One turn moves each row of this set onto another row. After a few examples, where does it send each row asked below?
dov: [-1.068 1.398 -1.730 2.238 0.171 1.253 4.559 1.741 -0.055 -0.517 -2.689 -1.549 1.894]
Rulo: [-0.120 4.081 2.639 1.332 0.932 2.409 1.870 0.391 0.015 0.252 -0.017 -1.342 1.006]
suve: [1.061 0.895 0.726 1.806 0.582 -1.068 3.950 1.624 2.999 -1.113 0.018 -0.599 0.767]
zape: [0.913 3.223 -1.381 3.617 -1.024 -0.036 2.557 0.815 -0.712 -1.212 -0.006 0.114 -0.241]
piraz: [1.653 3.148 0.147 2.484 1.644 1.942 2.746 0.814 -0.943 -0.480 -1.048 -2.242 -1.646]
fil: [1.931 1.898 -0.635 -0.332 1.069 2.027 2.294 -0.820 -0.545 -1.104 -0.997 0.479 -1.128]
mozu: [1.982 2.220 1.007 -0.875 0.512 -1.022 2.669 0.551 -0.025 -0.445 0.637 1.238 0.762]
Tufib: [0.081 2.436 1.392 1.848 0.180 1.908 2.205 1.890 1.709 -2.273 1.521 -1.249 2.327]
vide: [0.522 -0.393 1.456 0.483 0.462 0.670 2.482 -0.737 1.466 -2.280 -0.717 -0.334 1.567]
duf: [0.731 2.770 0.278 1.577 -0.503 0.009 2.359 0.524 1.372 -1.750 -3.361 -1.871 0.978]
sen: [0.590 3.430 1.234 0.592 0.334 1.939 4.054 0.526 -0.968 -0.383 1.153 -1.731 3.688]
mos: [-0.178 1.478 1.390 2.815 1.154 0.905 2.432 2.723 -0.442 -0.857 0.919 -3.189 0.500]
gono: [0.337 3.854 -1.585 1.245 1.631 2.304 2.502 0.264 -0.823 -1.680 1.748 -1.619 0.274]
Tisa: [2.052 3.191 0.587 0.384 1.714 0.973 4.576 0.611 0.538 -1.694 -1.120 1.723 0.917]
meben: [-1.310 2.383 -1.443 2.412 -0.483 1.849 3.879 0.787 0.587 -1.029 -1.182 -0.257 3.299]
bimom: [1.246 1.151 -1.399 0.962 -0.572 0.914 2.303 0.962 -2.498 -1.699 -2.071 -0.700 1.802]
Zorup: [-0.114 3.539 1.098 0.630 2.059 0.867 4.326 -1.154 -1.654 -1.207 0.530 0.331 1.331]
tipe: [1.197 0.758 0.027 0.155 1.933 1.930 5.055 0.232 -0.619 -1.639 -2.420 -0.162 1.259]
kegi: [1.020 2.254 -0.497 2.322 -0.248 -0.194 3.424 2.595 0.401 -0.767 -3.178 -2.036 0.072]
Ket: [0.231 0.563 -1.613 2.424 -0.097 0.465 3.928 2.189 -2.120 -1.114 -1.944 -1.171 1.427]
vod: [0.597 3.294 0.025 0.455 2.471 2.937 4.165 2.207 -1.546 -0.746 -0.961 -1.817 -0.209]
saser: [1.356 0.749 0.604 -0.643 0.114 1.325 3.243 -1.498 -1.360 1.159 -0.303 -0.418 1.772]
rup: [2.029 4.401 0.091 0.529 0.566 0.056 3.565 -0.734 -0.310 0.568 0.845 -1.262 0.055]
tupi: [0.142 2.947 1.118 2.205 2.487 2.716 2.925 -1.045 -1.687 -1.570 -1.010 -2.280 0.835]
luk: [0.207 2.291 -0.950 3.696 -0.474 0.050 4.123 2.118 0.326 -0.209 -1.866 -0.369 -0.125]
pudi: [0.615 0.369 -1.071 0.438 0.869 -1.362 2.886 0.349 0.990 -0.933 1.098 -0.293 2.284]
kugu: [-0.127 -1.054 0.740 1.005 0.345 0.469 3.485 2.155 1.025 0.042 0.169 0.276 1.172]
bil: [0.996 1.666 0.667 1.932 0.077 1.946 0.057 1.705 0.260 0.793 0.483 -1.806 1.156]
ruma: [0.435 1.447 -0.244 0.096 2.362 -0.021 5.067 0.210 0.731 -0.569 -1.432 0.158 -1.118]
bot: [1.414 2.060 3.388 1.534 -0.483 -0.081 2.941 -0.665 0.670 -0.107 -0.020 -1.578 1.361]
niv: [-0.240 0.899 1.137 -0.404 0.861 -0.128 0.936 0.277 -0.248 0.335 0.395 -2.197 2.376]
Zates: [-0.345 0.838 -1.136 2.132 0.794 2.063 2.627 2.344 -0.349 0.178 1.457 -2.217 2.292]

Rulo turns into Zorup
ruma turns into kugu
Where do these go?
bil turns into tupi
zape turns into bimom
rup turns into saser
Ket turns into kegi
suve turns into Zates
vide turns into Tufib

